Each cloud below is a set of points, in no order, taken from a shape made of curves that can fork, meet and close up, bent smoothly into 15 dimensions.
After each cloud, say how many separate pieces and how many independent loops its shape has (a theta shape has two loops).
In the rows, zero is written as 128.

taz:
[[ 80 173 120 109 154  99 142 102 166 107 169 123 106 163 143]
 [ 96 136 187 143 112  64 122 130 119 157 130  90 102 134  84]
 [ 92 162 202 124 143  91 138 114 146 114 122  74  75 141 102]
 [ 82 176 134 107 158 108 143 102 170  98 159 113  99 160 145]
 [ 86 161 112 123 137  82 133 108 153 133 177 128 118 158 128]
 [ 98 128 178 147 106  60 116 133 114 167 135  96 112 132  82]
 [ 92 150 131 131 127  74 128 116 141 146 166 118 117 149 112]
 [ 91 157 200 129 136  83 134 118 140 124 124  76  81 139  97]
 [ 91 153 125 129 130  76 130 113 144 142 169 120 117 151 117]
 [ 80 174 123 108 156 102 142 102 167 105 167 121 104 163 144]
 [ 98 127 173 147 104  59 116 133 114 169 137  98 115 133  83]
 [ 98 130 159 144 107  62 118 130 119 168 146 105 119 136  90]
 [ 83 166 106 118 144  86 137 106 157 125 179 130 116 162 136]
 [ 97 130 180 146 107  61 117 132 114 164 134  95 110 132  83]
 [ 93 149 132 133 125  73 127 116 139 148 165 117 117 148 112]
 [ 81 168 107 115 146  89 138 105 160 121 178 131 115 163 139]
 [ 87 179 170 104 165 123 147 102 174  83 137  90  82 153 142]
 [ 91 173 202 112 158 114 145 108 163  90 120  71  70 144 121]
 [ 84 163 109 120 141  84 135 107 155 129 179 130 118 160 134]
 [ 95 141 190 139 117  67 124 127 123 149 128  87  96 134  87]
 [ 95 138 188 141 114  65 122 129 120 153 129  88  99 134  85]
 [ 98 127 165 147 104  60 116 132 115 170 143 102 118 134  87]
 [ 80 168 107 115 146  90 138 104 160 119 178 131 115 162 141]
 [ 80 174 125 108 157 103 143 102 168 103 165 119 103 162 144]
 [ 84 178 154 104 163 118 146 101 174  87 146 101  88 157 143]
 [ 96 134 186 144 111  63 120 130 118 158 131  91 104 134  84]
 [ 85 161 111 122 138  82 134 108 153 133 177 128 119 159 130]
 [ 98 128 168 147 104  60 116 133 115 169 141 101 117 134  85]
 [ 80 169 108 114 148  91 139 103 160 118 177 129 114 163 140]
 [ 91 154 122 128 131  77 131 113 146 140 170 121 117 152 119]
 [ 96 140 145 139 116  66 123 122 129 159 155 111 119 141 100]
 [ 81 177 137 107 160 110 145 101 171  96 157 112  96 160 145]
 [ 94 145 193 137 122  71 126 124 127 143 126  85  92 135  88]
 [ 92 172 202 116 155 108 143 109 159  95 120  71  70 144 115]
 [ 91 178 190 106 164 124 147 105 172  82 124  78  73 148 133]
 [ 95 145 136 134 122  71 126 118 136 152 161 115 117 146 106]
 [ 93 152 197 133 130  77 131 121 134 133 125  80  85 137  92]
 [ 89 157 119 126 133  79 132 111 149 138 173 123 117 154 123]
 [ 87 179 175 104 165 124 147 104 175  82 133  88  80 153 141]
 [ 89 179 181 105 166 125 148 104 174  81 129  83  77 150 139]
 [ 80 170 110 113 149  93 140 103 162 116 176 130 113 164 141]
 [ 79 172 116 111 152  97 140 102 165 110 171 126 109 164 143]
 [ 95 142 191 140 119  68 125 127 124 148 129  85  95 135  87]
 [ 97 129 162 145 106  61 117 131 117 169 144 103 118 135  89]
 [ 92 162 202 125 142  90 138 115 145 115 123  75  76 140 102]
 [ 83 178 148 105 162 115 145 101 173  91 150 104  91 158 144]
 [ 84 164 108 119 141  85 136 106 156 128 178 130 117 160 133]
 [ 93 147 134 134 123  72 127 117 139 150 163 115 117 147 108]
 [ 97 134 153 142 111  64 119 127 122 164 151 108 119 138  95]
 [ 91 155 120 128 132  77 131 112 148 140 172 123 118 154 120]
 [ 91 169 204 119 151 103 143 111 155 101 121  72  72 143 111]
 [ 92 172 202 114 156 110 145 109 161  93 120  71  70 144 118]
 [ 99 129 163 146 105  60 117 131 117 170 144 103 118 134  87]
 [ 90 178 184 106 165 126 146 104 173  81 128  81  75 149 136]
 [ 99 127 169 147 104  60 115 132 114 170 140 101 117 133  85]
 [ 84 162 110 121 140  84 134 108 154 130 178 129 118 159 130]
 [ 85 178 158 105 164 120 146 102 174  86 143  99  87 156 143]
 [ 97 137 148 140 114  66 121 125 127 161 154 109 118 141  98]
 [ 97 130 180 146 107  61 118 132 115 165 133  94 109 133  83]
 [ 88 158 115 124 135  80 132 110 151 137 174 127 118 156 125]
 [ 83 165 107 118 143  85 136 106 157 126 179 131 117 162 135]
 [ 95 143 140 136 119  70 124 120 134 154 160 113 118 145 104]
 [ 91 168 203 120 149  99 141 112 152 105 121  72  73 142 109]
 [ 90 178 187 106 165 125 147 105 173  81 126  79  75 149 135]
 [ 82 177 141 106 161 112 145 101 171  94 155 109  94 159 145]
 [ 83 177 145 106 162 113 145 102 172  92 152 106  93 159 145]
 [ 92 166 203 122 146  96 140 112 150 107 121  73  74 142 106]
 [ 81 167 106 116 145  88 138 106 159 123 179 131 116 163 138]
 [ 91 174 201 111 159 116 146 108 165  88 120  72  70 145 122]
 [ 87 159 113 123 137  82 134 109 152 135 176 126 118 157 127]
 [ 79 173 118 110 154  98 141 102 166 108 170 123 107 164 143]
 [ 80 171 112 112 150  94 141 103 163 114 175 128 112 164 142]
 [ 98 132 156 143 109  62 118 128 122 166 149 106 120 137  92]
 [ 92 151 128 131 128  75 129 114 142 145 166 119 118 150 114]
 [ 88 158 117 125 135  80 133 110 150 137 174 125 117 155 124]
 [ 96 142 142 138 119  69 124 121 132 156 158 112 118 143 103]
 [ 82 166 106 117 145  87 137 105 158 124 179 131 116 163 137]
 [ 98 132 156 143 108  62 118 129 120 166 148 106 119 137  91]
 [ 91 170 203 117 153 105 143 110 157  99 120  71  71 143 112]
 [ 86 179 166 104 165 123 147 103 174  83 139  93  84 154 142]
 [ 91 175 199 110 161 119 146 107 167  86 121  72  70 146 125]
 [ 97 136 151 141 112  65 120 126 125 162 153 108 119 139  96]
 [ 93 150 195 134 126  74 129 122 131 137 126  82  88 137  90]
 [ 94 148 195 135 125  73 129 123 129 139 127  82  89 136  90]
 [ 98 127 171 147 103  59 115 134 114 170 139  99 116 133  85]
 [ 81 175 131 107 158 106 143 102 170 100 161 116 100 162 144]
 [ 91 177 195 107 163 122 147 106 170  83 123  74  71 147 130]
 [ 96 140 144 138 117  67 123 121 131 158 157 111 118 143 101]
 [ 88 178 178 104 166 125 148 104 174  80 131  85  78 151 139]
 [ 85 179 162 104 164 121 146 102 174  85 141  96  85 155 142]
 [ 92 155 199 131 133  80 133 119 136 128 124  78  82 138  95]
 [ 92 177 197 109 162 121 146 107 169  84 121  73  71 147 127]
 [ 92 160 201 127 138  86 135 117 142 120 123  76  79 140  99]
 [ 96 132 183 145 109  62 119 131 116 162 132  93 106 132  83]
 [ 98 127 176 146 104  60 116 133 113 169 136  98 113 132  83]
 [ 79 171 113 112 151  94 140 103 163 113 174 128 111 163 143]
 [ 91 178 192 106 164 123 147 106 171  81 123  76  73 148 132]]
pieces	1
loops	1

Fisit (93 x 15):
[[ 93 125 125 141 153 134 119 123 165 138 134 158 118 143 132]
 [214  60 116  70 196 196 170 118 106 109 103  74 149  92  81]
 [ 55 126 179 104 101  91  98 143 177 136  92  89 103 152 199]
 [ 93 124 128 149 152 145 124 118 158 137 127 154 125 145 127]
 [122 114 117 160 162 185 148 103 132 131 115 148 149 140  99]
 [187  78 107  92 193 192 168 111 116 119 111  92 147 103  83]
 [143  90 127 113 179 168 153 117 138 127 114 101 134 110 107]
 [146  87 121 107 185 164 149 117 141 123 121 106 127 107 106]
 [145  90 127 115 178 175 157 117 133 127 109  98 137 111 103]
 [ 60 126 172 100 106  87  98 144 179 136 100  92 100 150 198]
 [102 135 105 102 160  92  97 142 188 141 160 166  96 137 147]
 [155 106  93 141 178 193 147  97 123 127 133 161 146 133  82]
 [ 98 121 129 159 150 163 134 111 147 136 117 149 136 145 119]
 [176  87  94  94 195 171 140 102 129 117 150 141 126 110  90]
 [ 90 134 117  80 150  70  94 150 198 142 155 136  84 132 171]
 [143  90 128 114 178 171 155 117 135 127 111 100 135 111 105]
 [ 20 152 182 121  76  84  93 142 181 148  84  93 109 175 214]
 [ 93 123 126 147 153 142 123 119 160 138 128 154 123 144 129]
 [174  83  98  87 197 164 141 107 133 117 149 131 122 106  94]
 [166  96  92 119 186 182 143 100 124 120 141 152 137 123  86]
 [102 119 128 163 153 172 139 107 141 136 113 146 141 145 113]
 [173  89  92 103 191 175 141 101 126 119 147 146 130 115  87]
 [210  50 142  78 184 196 168 130 103 103  81  61 152  88  94]
 [ 96 128 119 131 156 121 112 127 172 139 142 162 111 142 137]
 [ 36 133 193 117  80  96  97 141 170 138  73  80 112 165 209]
 [123 114 115 161 163 187 149 103 132 131 116 149 148 141  98]
 [ 71 128 151  89 125  79  97 146 188 138 122 105  92 140 188]
 [137 110 106 153 171 190 148 100 129 129 122 153 148 137  92]
 [212  62 111  71 200 196 170 114 106 112 109  80 147  92  79]
 [ 64 126 164  98 113  84  96 144 182 137 108  96  97 146 193]
 [104 136 103  97 160  87  96 144 189 141 162 167  93 136 148]
 [205  70 104  78 199 197 169 110 109 115 113  88 147  97  78]
 [211  66 107  72 199 196 171 113 107 112 111  82 147  94  78]
 [162  84 110  94 194 162 144 113 139 120 139 116 122 103 101]
 [ 94 122 130 154 153 154 129 114 154 137 123 150 130 145 124]
 [145  88 125 109 183 165 151 118 139 125 117 103 130 109 107]
 [ 78 129 142  87 131  76  96 146 191 139 131 113  89 137 184]
 [ 67 127 160  94 117  83  96 145 184 137 112 100  94 144 191]
 [108 119 126 164 155 176 143 107 138 135 112 145 144 145 110]
 [110 118 123 163 156 180 144 105 137 135 112 146 145 143 107]
 [149  89 126 113 179 177 160 116 132 124 107  96 140 111 101]
 [104 137 103  86 159  77  94 150 194 141 166 160  87 132 156]
 [200  73 103  80 198 195 169 110 111 116 113  89 147  99  78]
 [ 51 126 184 108  94  94  98 142 175 136  86  86 105 156 203]
 [  7 180 148 112  83  52  78 153 204 162 129 133  90 178 216]
 [ 10 172 160 115  80  65  84 148 196 158 110 116  98 179 215]
 [ 84 132 130  82 141  72  95 150 194 141 143 123  87 133 177]
 [ 88 133 122  80 146  70  94 150 197 142 151 131  84 132 172]
 [153  85 118 101 188 162 148 116 141 122 128 110 123 106 104]
 [ 13 164 167 117  78  74  88 145 191 154 100 106 103 178 214]
 [100 130 111 115 158 106 103 136 181 140 152 166 103 140 143]
 [  3 193 135 115  88  29  65 165 216 168 163 164  76 177 221]
 [ 78 131 136  85 136  74  96 148 193 139 136 117  88 135 181]
 [171  91  92 107 191 179 142 100 126 119 146 147 132 118  86]
 [ 97 136 108  80 156  70  92 152 198 142 163 150  84 131 163]
 [ 29 140 192 120  77  94  96 140 174 141  73  83 113 170 211]
 [ 45 127 189 110  90  95  98 141 173 135  81  81 108 159 205]
 [ 97 129 117 125 158 116 108 131 174 138 145 164 108 142 138]
 [163  85 118 108 184 185 164 114 125 124 107  95 144 108  93]
 [ 95 122 130 158 152 160 132 113 150 135 119 149 133 146 120]
 [ 21 149 184 121  76  88  94 143 179 147  80  90 109 174 214]
 [104 136 102  90 160  80  93 147 193 141 166 164  90 134 152]
 [177  81 111  99 190 190 167 111 120 121 110  94 146 104  86]
 [ 99 136 105  81 157  72  92 151 197 143 165 153  84 131 160]
 [ 99 121 129 162 153 167 138 109 145 135 115 147 139 145 116]
 [  6 185 144 113  85  45  75 156 209 165 139 141  87 177 218]
 [101 137 104  82 158  73  93 151 197 143 165 155  85 132 159]
 [  4 190 139 113  87  36  69 161 214 166 152 155  80 177 219]
 [162 100  93 128 183 187 144  98 125 123 138 157 142 126  83]
 [167  82 105  89 196 161 142 111 138 119 143 123 120 104  98]
 [144 107 100 148 173 192 148 100 126 128 127 156 148 136  88]
 [156  87 121 111 182 182 163 114 127 125 107  96 141 110  96]
 [ 17 157 175 119  77  79  91 144 186 152  91  97 105 177 214]
 [102 135 107 107 160  97  99 140 184 140 156 168  98 138 145]
 [170  83 103  89 198 162 141 109 135 118 147 125 121 104  97]
 [ 93 126 122 138 155 130 115 124 168 138 136 159 115 144 133]
 [114 117 121 162 158 181 146 105 135 133 113 147 147 144 105]
 [156  84 115  98 191 161 146 115 141 121 132 111 124 105 104]
 [ 99 130 114 121 157 109 106 133 177 140 148 166 104 140 140]
 [149 106  97 144 176 192 147  98 125 127 129 158 149 134  86]
 [ 94 135 113  79 152  70  93 151 198 142 159 141  84 130 166]
 [132 111 111 157 167 188 148 101 129 130 119 151 148 139  94]
 [ 41 130 192 115  85  96  98 142 171 136  77  81 110 161 207]
 [172  83 114 102 188 188 166 114 123 122 109  94 144 106  88]
 [191  76 105  87 195 194 169 111 113 117 113  92 147 101  82]
 [ 33 136 193 119  80  95  96 141 172 140  73  81 111 167 211]
 [176  85  94  91 196 168 140 105 131 117 149 135 124 109  91]
 [104 137 102  94 159  84  94 146 192 142 163 166  91 135 150]
 [213  57 124  71 193 196 169 123 105 108  96  69 150  89  84]
 [212  55 129  74 190 196 169 125 105 106  90  67 150  89  87]
 [206  47 155  82 175 196 164 135 101  99  66  56 154  86  99]
 [ 25 143 189 120  76  91  96 142 175 144  76  86 112 172 212]
 [  9 174 155 113  82  62  83 150 199 161 117 121  96 178 216]]
pieces	1
loops	0

fekin (80 x 15):
[[163 130  87 186 128 125 175 140 146 149  89 156 131 110 146]
 [ 67 147 116 163 101 141 157 114  99 117 205  98 101 172 170]
 [135 145  62 233 121 129 203  98 129 160 146 131  79 146 180]
 [ 74 110 189  51 100 124  56 147 123  83 141  97 165 140  94]
 [102 107 186  55 103 116  63 153 132  79 116 108 166 118  79]
 [ 72 148 110 171 101 141 165 111 100 120 205 100  96 171 174]
 [ 58 119 178  68  98 133  69 141 112  91 168  91 156 158 116]
 [181 122 113 147 133 114 150 163 148 126  81 165 150  87 118]
 [ 59 140 135 134  98 141 133 124  99 107 202  94 118 172 158]
 [168 127  92 176 130 124 168 148 146 144  84 160 139 104 140]
 [ 66 113 186  54  99 128  59 144 118  86 151  94 164 147 101]
 [161 132  84 192 128 126 178 136 145 151  93 155 128 113 150]
 [151 114 160  88 115 107 103 161 139  86 102 137 156  91  83]
 [ 83 150  95 191 106 138 178 104 103 130 201 105  82 170 181]
 [174 119 139 115 125 106 127 166 143 101  95 154 151  83  95]
 [121 110 178  66 107 111  77 155 135  79 107 119 164 105  77]
 [ 57 139 140 127  97 140 128 125 100 105 201  92 122 171 154]
 [182 120 121 137 131 111 144 165 147 117  84 163 149  84 110]
 [116 150  67 229 117 132 201  91 118 152 175 119  66 159 187]
 [126 110 175  69 108 111  80 157 136  80 106 122 163 103  77]
 [174 125 100 165 132 120 162 154 148 139  81 162 145  98 132]
 [178 123 107 156 133 117 155 159 149 132  81 165 148  92 125]
 [143 141  68 224 122 128 198 110 137 161 124 140  95 136 172]
 [180 120 132 123 129 107 134 166 145 106  92 158 150  82 100]
 [ 95 108 189  53 102 119  60 151 129  80 121 106 167 123  81]
 [116 109 181  62 105 113  73 154 135  79 110 116 164 109  78]
 [148 139  70 217 123 128 194 116 140 159 115 144 104 130 166]
 [100 151  80 212 112 135 192  96 109 141 191 111  70 166 187]
 [107 151  72 221 116 134 198  92 113 147 185 115  67 163 189]
 [113 150  69 226 117 132 199  92 115 151 178 118  66 160 188]
 [171 118 143 110 124 106 123 165 142  96  96 151 151  84  92]
 [182 122 115 143 133 113 148 164 148 122  82 165 150  86 115]
 [167 117 146 107 123 106 119 165 142  94  98 149 151  85  91]
 [ 60 118 181  64  99 132  66 142 113  89 164  92 158 156 112]
 [ 81 110 190  50 101 123  56 149 125  83 133  99 167 135  89]
 [147 139  70 219 123 128 195 114 139 160 118 143 102 132 167]
 [154 114 157  93 117 107 106 162 140  88 102 139 155  90  84]
 [131 147  62 234 120 130 204  96 126 160 152 130  74 150 183]
 [164 116 149 102 122 106 116 165 141  92  98 146 153  86  88]
 [158 133  81 197 126 126 181 133 144 153  96 152 124 116 153]
 [ 91 107 188  51 102 119  59 149 129  80 124 103 167 125  83]
 [152 137  74 211 125 127 191 121 140 158 108 146 110 126 162]
 [183 121 118 140 132 112 145 166 148 120  83 166 149  85 112]
 [ 83 108 189  51 102 121  57 148 126  81 130 101 168 132  86]
 [ 57 121 175  73  98 134  75 139 109  92 172  90 152 160 120]
 [181 120 127 129 130 108 138 167 146 111  89 161 149  82 104]
 [138 111 168  79 112 109  92 159 138  82 104 129 159  97  79]
 [ 62 116 183  58  99 130  62 143 116  87 159  92 161 152 108]
 [176 124 104 159 132 119 157 158 148 135  81 164 147  94 127]
 [ 56 136 147 116  97 140 116 129 102 102 196  91 129 171 148]
 [123 148  64 233 118 130 204  92 122 157 165 124  68 155 186]
 [ 65 145 121 153  99 141 150 117  99 113 205  97 106 172 167]
 [172 126  97 170 130 122 164 152 148 140  83 161 142 101 136]
 [128 148  62 234 120 131 204  93 124 159 158 127  70 152 185]
 [175 124 101 162 132 119 159 156 148 137  81 164 146  95 129]
 [ 90 151  87 203 109 137 186  99 106 135 197 108  76 168 184]
 [107 107 184  58 104 115  67 152 133  80 114 111 166 115  79]
 [180 122 110 150 132 115 152 162 148 129  81 165 149  90 120]
 [ 55 133 152 109  96 140 108 130 102 100 194  91 134 170 144]
 [130 110 172  73 110 110  85 157 137  80 106 124 161 101  79]
 [138 144  63 230 121 130 202 103 132 162 138 135  85 142 177]
 [ 54 130 158  99  97 139 100 132 103  99 189  91 140 167 138]
 [ 72 112 188  52 100 126  56 146 122  83 144  96 166 142  96]
 [ 88 150  90 199 108 138 183 101 105 133 199 106  78 168 183]
 [120 149  66 231 118 131 202  92 119 155 170 122  66 156 187]
 [156 133  78 202 125 127 186 129 143 154 101 150 119 120 156]
 [160 116 153  98 119 107 111 163 141  89 100 144 154  88  86]
 [101 151  77 215 113 135 193  94 110 143 190 113  69 165 187]
 [183 121 123 134 131 109 141 165 147 115  86 163 150  84 107]
 [155 134  76 205 124 127 187 127 142 156 103 149 117 122 158]
 [166 128  90 181 129 125 171 145 147 147  87 158 136 107 143]
 [ 79 150 101 184 104 140 174 106 102 126 202 103  87 170 180]
 [180 119 130 125 130 107 135 166 145 108  91 160 150  82 102]
 [ 54 127 162  90  98 138  91 135 105  96 185  90 143 166 133]
 [137 144  63 232 120 130 202 100 131 162 142 134  81 145 179]
 [177 118 136 119 127 106 130 166 144 102  92 157 150  83  97]
 [142 143  66 226 122 128 200 107 135 161 129 139  92 139 174]
 [ 62 143 127 145  98 141 143 119  99 111 204  95 112 172 164]
 [ 55 125 169  82  98 136  84 137 107  94 180  90 148 163 127]
 [144 113 164  84 113 108  96 160 139  84 104 133 158  94  80]]
pieces	1
loops	1

Geko (65 x 15):
[[160 110  88 142 180 149 146 101  95  74  99 201  95  93  99]
 [109 159 198 111  48 142 124 144 141 191 149  73 121 124 114]
 [151 119  72 118 188 129 145  97 124  99 128 194  99  92 122]
 [155 115  67 120 196 115 146  99 132 108 130 195 105  96 129]
 [107 156 189 110  52 149 128 144 140 182 147  74 115 125 115]
 [103 163 209 107  26 157 130 159 130 183 148  55 116 131 100]
 [109 157 195 110  50 144 125 144 141 189 148  74 120 125 115]
 [154 116  67 119 194 120 145  97 131 102 129 195 102  94 127]
 [104 167 211 104  22 155 126 158 135 186 151  53 118 128 101]
 [104 155 187 107  48 157 131 147 136 173 146  71 109 127 111]
 [107 169 208 103  27 149 121 150 143 192 153  59 121 124 106]
 [152 118  70 119 189 127 145  97 126 100 128 195 100  92 123]
 [108 165 205 107  36 144 121 148 143 194 151  66 122 123 111]
 [127 129  86 105 165 137 141  97 128 112 143 169  95  99 130]
 [157 118  92 132 180 116 148 114 109 114 121 196 113 102 111]
 [106 168 209 103  25 150 121 153 142 190 152  58 120 125 106]
 [159 114 103 144 172 137 147 112  90  91 104 196 105 100  98]
 [106 154 186 108  51 154 129 145 138 176 146  73 111 126 113]
 [159 113 100 144 174 141 147 109  91  85 102 197 102  98  98]
 [146 121  78 117 181 132 144  97 121 100 129 191  98  92 119]
 [158 116 105 144 172 131 147 115  91  98 107 195 109 102  99]
 [106 154 186 109  51 152 129 144 139 178 146  73 113 126 114]
 [103 156 194 107  40 159 133 153 132 174 145  65 110 130 106]
 [109 161 200 110  44 142 123 145 142 193 150  70 122 124 113]
 [102 158 198 107  37 159 133 155 130 175 145  62 111 131 104]
 [157 119  94 134 179 117 148 115 106 114 120 195 113 102 110]
 [108 156 192 111  52 145 127 144 140 186 148  74 117 125 115]
 [155 116  71 122 194 113 146 102 130 111 129 195 108  97 127]
 [130 128  86 107 168 136 142  98 125 110 141 174  96  97 126]
 [108 167 206 106  32 146 120 148 143 193 152  63 122 123 109]
 [133 127  86 108 169 136 142  98 124 109 140 176  96  96 125]
 [103 166 211 105  22 156 127 158 133 185 150  53 117 129 100]
 [159 112  97 144 176 143 147 106  92  82 102 198 101  97  98]
 [156 117  77 124 191 112 147 106 125 114 127 195 110  99 124]
 [135 127  85 110 171 135 143  98 122 107 137 180  97  95 123]
 [109 163 202 109  42 142 122 146 143 194 151  69 122 123 113]
 [155 116  66 119 195 118 145  97 132 104 129 195 103  94 128]
 [160 111  93 142 178 147 146 103  93  77 100 199  98  95  99]
 [149 119  74 118 185 130 145  97 123  99 129 194  99  92 121]
 [155 117  75 123 192 112 146 105 126 114 128 194 110  99 125]
 [105 169 210 103  22 152 122 154 140 189 152  55 120 126 103]
 [103 155 190 107  43 160 132 150 134 172 145  67 109 128 108]
 [102 159 201 108  34 159 133 157 129 177 146  60 112 131 102]
 [104 168 211 103  22 154 124 156 138 187 152  54 119 127 102]
 [159 114 101 145 173 138 147 111  90  88 103 196 104  99  97]
 [124 128  87 104 163 137 139  97 131 114 145 164  94 101 134]
 [104 155 188 107  46 159 132 149 135 172 145  68 109 128 110]
 [158 117 104 142 173 127 147 116  93 103 110 195 111 102 101]
 [155 116  66 119 196 117 145  98 132 105 129 195 104  95 129]
 [148 120  76 118 183 131 145  97 122  99 129 193  98  92 120]
 [103 164 211 106  25 157 129 159 131 183 149  54 116 130 100]
 [159 115 104 144 172 134 146 114  90  94 105 195 107 101  98]
 [153 117  69 119 191 125 145  97 127 100 128 196 101  92 124]
 [155 116  70 121 195 114 146 101 131 110 129 195 108  97 128]
 [156 118  81 126 188 113 147 109 121 115 126 195 111 100 120]
 [158 117 103 140 173 125 147 116  96 106 112 195 112 103 102]
 [154 116  67 118 194 122 145  97 130 102 129 196 101  93 127]
 [156 118  88 130 184 115 148 112 114 115 123 195 113 101 115]
 [102 161 206 108  29 158 132 159 129 181 147  57 114 132 101]
 [142 124  81 115 177 135 144  98 120 102 133 187  97  93 120]
 [157 118  98 137 176 120 148 116 101 111 116 196 113 102 106]
 [139 125  83 113 174 135 143  98 121 105 135 184  97  94 121]
 [156 117  83 127 187 113 147 110 118 116 125 195 112 101 119]
 [158 117 101 139 175 122 148 117  99 109 114 196 112 102 104]
 [144 123  80 116 178 134 144  98 120 102 131 189  97  93 119]]
pieces	2
loops	1
